The rows of Z fall into several groups, and each row is roughly a mix of its group's hidden directions.
Z, 75 rows:
[[-26 -11  14   6 -38   9 -13   6 -22 -12 -22]
 [ -3  -5 -35  23  -5  31  -2  26  -7   5  18]
 [-23 -13 -26  24  26  -6  -8  -3 -22 -22   1]
 [ -1 -19  23   1  13  -4 -33  -7  -1  -1 -39]
 [ 19 -19  14 -30  28   9   7  17  25 -10  11]
 [-20  -7  16 -10 -13  -5   5 -10 -35 -35  16]
 [ -8  27 -23  12 -39  -1  10 -25   6   6   0]
 [  2 -14   7   2  41  10  10   9 -13 -26  27]
 [ 18  20  -1  -7 -20  -5  -4  18  39  20 -19]
 [  4 -30 -18 -19  29  -8  -1   2   2  23  27]
 [ 34 -30   7  18  -3   0   4  30  10 -12 -13]
 [ 10   7 -35  -3 -18  -7 -17 -10 -11 -30 -24]
 [ 39 -28   6  12 -15  -1   3   3  27 -16   1]
 [  1  12   4   2   8  21   2  31 -21 -32 -26]
 [ 30 -22 -16  14   1 -27   5  11 -14 -17  24]
 [ 17 -12   1 -34  17  16  -3   0  33 -12 -20]
 [ 28   5 -17  -2  22 -21  10  22 -20 -18  21]
 [ 18  15  -3   2   5  -1  -2  28  43  20 -12]
 [ -7   1  -4  21  -9   6 -13  23  27  29 -30]
 [  4 -27  36   1  31  -3 -16  19  -7  -3   0]
 [-34 -17  11  15  -5   6  -7  17 -26 -30  -3]
 [ 16  35 -16 -26  -5  -6  -3 -26  -7   8  22]
 [ -9   5 -49  11  -8  11   8   7 -17  13  19]
 [  4  13   1 -19 -19 -17   8 -40  28   7  -9]
 [  5  -6  15  -1 -22  15 -12  24  16  36 -23]
 [ 23  16 -19 -10  -1  -7  -7  25  18 -37 -12]
 [-27   3  12   7   2  29  -3 -17  -6  -9 -40]
 [ 23  18  18 -20  -3  -2   9  29  35  -4   7]
 [ -8  21 -24  21 -40   3   3 -22   8  12   4]
 [  0 -23 -24  16   5  15  -6  14   5  23  37]
 [ 48   0   2  -6   6  -2   8  28  19 -10   4]
 [-10 -29  17  11  -4  33  -9   7 -29 -13 -13]
 [ 24   0 -10  -7   6 -24  10  -1  18 -13  43]
 [-27  36   8 -25   8  15   0 -17  17  12   0]
 [ 29   1  -2  -5 -37  14 -14 -23   1  16 -18]
 [  3 -12 -39  -7  18  24   6  29  -8  -1  15]
 [ -4 -10  29  -5 -40  22  -7   9  -9   5 -21]
 [-26 -18  -4   7 -11 -24  -1 -18  13   9  38]
 [  7  22   3   3 -30  23   1  -7  28 -19 -25]
 [ -8  -7  38   8  12 -35  -9 -11 -23   8  -1]
 [ -1   0 -49 -12  -6   2  10 -14   9  21  19]
 [ 35  -8   5 -24   3  21   5 -18 -21 -24   9]
 [ 11 -29  -4  18  -5 -11   8 -26  12 -35  16]
 [ -8   5   8   0 -22  27 -11 -33   0   6 -34]
 [ -3  31  -3 -21 -12 -13  14 -21  -5 -17 -33]
 [ 20  28 -15 -14  -7 -23   5 -11  31  22   2]
 [-14 -16  21  14  -2  22  -9  41   2 -15 -14]
 [ -8  29 -40  -5 -25  -2  18 -18  -5   1  -5]
 [-10  23  -9  -1 -12 -28  -4  30  23 -26  -6]
 [ 29  16   6 -12 -13   4   2   8  35  29 -12]
 [-11 -15   5  -4 -14  10  -6  -9 -41 -36  -2]
 [ -7 -17  15  32   5  -8  -9  14 -17  18  34]
 [-14  40   2 -21  15  23   2 -20  -7  -5 -19]
 [ -5  31  -4 -27  14 -13   5   3  15  14  36]
 [-32  -9  -8  18 -25  -4 -11 -21 -22  17 -18]
 [ 38   4 -12 -13 -23 -16  -8   2   4  23  24]
 [-34 -20   3   9 -16 -14  -4 -22  19  11  27]
 [ 26 -10  -9  14  12  -2   5  23 -34 -22 -19]
 [  7  23  -6  -3 -19 -15  -4  16  39  21 -18]
 [-42  -8  14  27  11  -6   1  27   6   9   4]
 [  6 -36  28   7  23   0 -25  10  10  13  10]
 [-11  22   6 -19  25  -6   7  34  17  15  19]
 [ 14  -7 -22 -38  11   4  15  -8  32   5  12]
 [-36   5  -6  13  14 -31  10 -15  -5  14  23]
 [ -4 -10  17   4 -29  21 -13   1  15  28 -29]
 [-36  15   8  -7  21  10  10 -28  16 -22   3]
 [ 16   4  13  -8  33   2  14  27  20 -15  24]
 [  5  -6   3   2  30 -15  17  29  17 -23  24]
 [ -8 -30   0  11  16  -7 -37  -9 -13  21 -18]
 [  0 -21   3  -1   8  19  -2  -7 -38 -37   6]
 [-35  -7  10  -1 -15  -6  -9   3  20  38  14]
 [-11  20 -35  25 -27  17   7   7 -16   1   5]
 [ 24 -20   1  11   7  -6  14  -9  23 -41  13]
 [ -1  -9  -5  -2  25   0  15  32 -23   0  35]
 [  3  20 -23   5 -12  28  23  28  -2 -18  16]]
One row of each group comes first, with its name. Which group is each row after those in?
[ 46   1   7 -28 -10  23   1  -2   1 -15  -5]	<64>
[ 37 -24 -11   9 -11 -25   2  15   2  -3  25]	<52>
[  5   1  25  16 -27  -3  -8 -24  37  11   7]	<91>

[ 29  29 -14 -19 -11 -17   2   2  32   5  -4]	<64>
[-13 -18 -14  18  10 -20   7 -20 -21 -32  19]	<52>
[ 18  -2 -12   9  22  15 -10  38  21 -19 -14]	<64>
[-13 -27   6  12 -36  -5 -14  -5  12  32   4]	<52>
[-23  -3   4  11   1  18  -8   7 -32   6 -40]	<52>
[ 20  13 -23   6  28  -9   2   5  35  23   2]	<64>
[ 24   2 -20  -3 -23 -10  -7 -40 -18  -6  14]	<52>
[ -6 -16  -4  12  32  12  -3  21 -15 -38   8]	<64>
[  1  -1 -13  -3  18 -32   8  23  -6   1  41]	<52>
